Where one turn sends some rows of the set: a few examples, then the rows asked
J_828: [ -1.9   2.2  -0.3  -4.2  13.8  11.8   4.2  15.5 -22.9   2.8   4.7 -17.7
 -19.5 -18.1  20.4  -5.2  22.4  -6.4  -5.6  13.8 -20.6  10.0]
J_527: [ 21.2  12.7   3.7  -3.5  -8.1  -4.4  -7.6   4.1   2.9 -12.4   7.6  -2.9
   4.6  35.2  -9.5   9.9   2.6  27.4  -0.2  17.1   9.6  10.8]
J_299: [  7.4  10.5  11.0 -30.6 -17.6 -14.0  14.6   9.7  -3.8  18.4   0.9 -10.9
  14.0  -1.9  11.2  16.9   6.6  -4.8  18.9  -8.0  -3.8  16.7]
J_926: [-21.3  17.5  -0.7  -3.1  -5.1   7.9   7.2  -9.8   0.3  16.0  22.0  -5.7
  25.8  12.7  23.8  12.9  16.2  15.6  -0.8 -10.0   1.7   6.4]
J_396: [ 19.4  13.5  12.2  -2.4  18.9  10.4   6.3  11.0   6.6  -3.7  15.3  10.7
 -12.2  -4.6  23.4  -6.0  14.2  27.2  24.7   8.4  -5.5  21.4]
J_491: [  0.7  -5.3 -21.0  -1.8  -7.9   0.2  15.3   3.7 -23.9  -3.8  15.4 -21.3
   1.9   4.7 -17.9 -15.2   6.4   1.2 -20.3  -1.5   8.7  11.4]
J_803: [ -3.6   3.0   4.0  -9.7   8.3  11.6   2.6  19.5 -21.1   0.7   7.9 -11.6
 -20.6 -14.6  20.3  -0.1  23.6 -10.8  -7.2  14.9 -22.4   2.6]
J_842: [ 21.6   9.6  -0.3   2.4  -5.0  -7.0  -7.1   4.0   1.6 -14.1  -0.6  -5.3
   1.6  36.4  -9.4  13.2   4.8  16.1   0.3  22.1   4.7  17.1]
J_31: [  0.1  -0.5 -22.3  -0.8  -3.4  -2.9  11.0   0.7 -21.9  -7.9  10.9 -28.9
  -2.2   8.8 -16.6 -10.9   6.1  -0.3 -19.6   2.8   5.6  15.3]
J_270: [  3.0 -10.8 -23.0   3.3  -7.3  -4.5  10.1  -0.6 -22.5  -9.6   9.6 -23.1
   3.3   2.5 -13.2 -12.7   3.9   1.5 -15.5  -0.9  13.4  15.2]
J_298: [ -6.4  -8.4   6.1   3.2 -16.5  28.9   3.6  -7.7   2.6  -1.5 -14.7   6.9
   3.8 -10.0  11.9   9.7  -4.8  -4.8  -5.0  -9.7   4.0  -0.1]
J_407: [ -3.8  -3.9   0.2   8.7 -14.8  36.5   4.4 -10.7   4.7  -2.8 -12.4   9.0
   9.6   0.5   8.6   9.4  -4.3  -0.9  -5.9  -1.7   1.2   0.4]
J_796: [  7.6   5.1  -1.1  -5.7  -2.1   6.9  19.2   7.5  -6.5  11.6   6.1   6.1
 -13.7  13.8   4.1   1.1 -24.9 -14.6  16.9 -14.9 -10.6  -9.8]
J_827: [  2.1 -11.5 -19.0   0.8  -4.8  -1.3  13.7   0.2 -21.6  -6.6  17.9 -25.2
  -1.9   5.4 -16.1 -12.0   6.9   3.4 -19.4  -1.4   9.8  15.7]
J_618: [ 19.6  14.1   0.7   3.0  -1.1  -8.5 -12.7   0.7   2.8 -12.9   9.2  -3.4
   4.2  37.1  -4.4   9.9   6.2  22.3   7.9  15.0  11.4  11.3]
J_39: [  8.4  12.1   9.9 -27.5 -20.3 -13.9  17.8   2.1  -4.3  19.5   0.8  -7.3
  15.3  -3.8   8.7  15.5   8.7  -7.8  18.1  -3.8   1.7  15.5]
J_510: [ 21.3  11.0  14.0  -4.5  18.3   8.9   4.3   6.2   7.0   0.3  18.6   7.1
 -14.3  -9.9  17.0 -10.5  18.1  27.2  25.7   1.6  -0.4  18.3]
J_56: [ 21.1  11.6   1.6  -0.2  -2.2  -4.9  -1.3   2.6   5.1 -15.6   8.8  -3.6
   2.2  34.7 -11.6   8.0   2.5  24.8   4.3  15.3  12.3  20.9]
J_473: [ 12.4   5.9  12.6 -24.2 -20.1 -12.7   9.9   5.1  -1.6  20.3   0.5  -2.9
  22.1  -1.6   7.8  17.5   6.9  -4.6  16.6  -7.5   6.0  16.1]
J_872: [ 15.0  13.7  14.5  -6.9  14.3   8.5   6.7   9.7   9.9  -2.2  17.3  11.9
 -11.2  -9.4  17.7 -11.1  15.4  29.6  25.3   0.9  -1.4  15.9]
J_446: [ 10.2  13.7   1.2  -6.7  -2.8   3.1  11.1   7.0  -6.6  15.2   8.7  10.0
 -10.8  14.6  14.5   2.6 -19.5  -9.5  17.7 -21.2 -11.5 -12.7]
J_821: [  0.7   1.5   1.1  -8.1   8.8  13.1  -0.7  16.0 -20.5  -2.6   7.8 -16.5
 -24.5 -11.6  21.5  -0.7  24.6  -9.5  -8.7  10.5 -22.9   6.8]
J_151: [ -1.3  -0.3   0.1  -2.7  12.8   6.9   1.2  19.0 -26.3  -2.5   6.9 -14.2
 -22.0  -7.8  26.0   0.6  21.0 -12.4  -7.1   8.4 -19.6   4.5]
J_987: [-26.1  12.5  -2.0  -1.6  -6.1   4.9   6.2 -10.7   1.1  15.0  20.4  -3.4
  24.6  16.2  24.2   8.8  16.1  11.1   0.4  -7.4  -4.5   3.1]
J_793: [-24.4  11.2  -8.0  -0.8  -9.6   5.9   2.6  -7.2  -1.7  11.9  25.6  -1.5
  22.9  17.4  21.9  13.1  11.3   5.5  -2.5 -12.1   2.2   1.0]
J_980: [ -1.5  -5.4 -23.5  -0.4   4.6  -4.9  17.3   2.3 -19.7  -3.9  17.5 -25.0
  -1.5   1.4 -11.5 -18.8   3.0  -1.3 -14.7  -3.4   7.7  18.3]
J_720: [ -1.3   5.7   3.6  -7.1  11.0  11.6  -3.5  20.1 -18.8  -0.6  -1.1 -17.4
 -19.9  -9.7  26.4   4.8  24.0  -6.7  -4.1  17.1 -20.4  12.7]
J_833: [ 18.0  15.8   5.6   2.8  19.9   7.9  11.4   3.3   7.0  -1.6  17.7  10.2
 -10.9  -6.2  17.5 -11.5  12.3  30.2  23.6   0.6   5.2  22.6]
J_845: [ 21.8  12.8  12.8  -4.8  18.1   5.9   5.6   7.5   7.0  -5.2  12.9  10.1
 -10.1 -12.6  21.6  -9.0  19.5  21.0  25.7  -2.0   2.5  21.4]
J_982: [ -3.8  -7.2   4.7   1.6 -13.0  34.3   6.5  -9.0   5.9  -3.7 -13.4   7.1
  10.1  -1.6  14.8   4.8  -9.6   0.2  -5.5  -3.0   3.5   1.6]
J_956: [  7.9  12.0  -0.3  -8.2  -4.7   9.4  17.3   8.7  -9.7  13.5   5.0   6.2
 -14.2  20.4   8.9   1.2 -21.7 -13.0  17.1 -16.9  -6.2  -9.8]
J_733: [ 24.4   9.5  -0.3  -1.4  -7.4  -5.1 -10.6   1.9   2.3 -12.2  11.9  -4.2
   2.6  35.0  -7.0  10.4   6.4  26.0   5.2  18.4   7.0  15.5]

J_803 moves to J_491
J_151 moves to J_270
Where do these go?
J_446 moves to J_298
J_980 moves to J_842
J_510 moves to J_821
J_39 moves to J_956
J_56 moves to J_396
J_926 moves to J_299

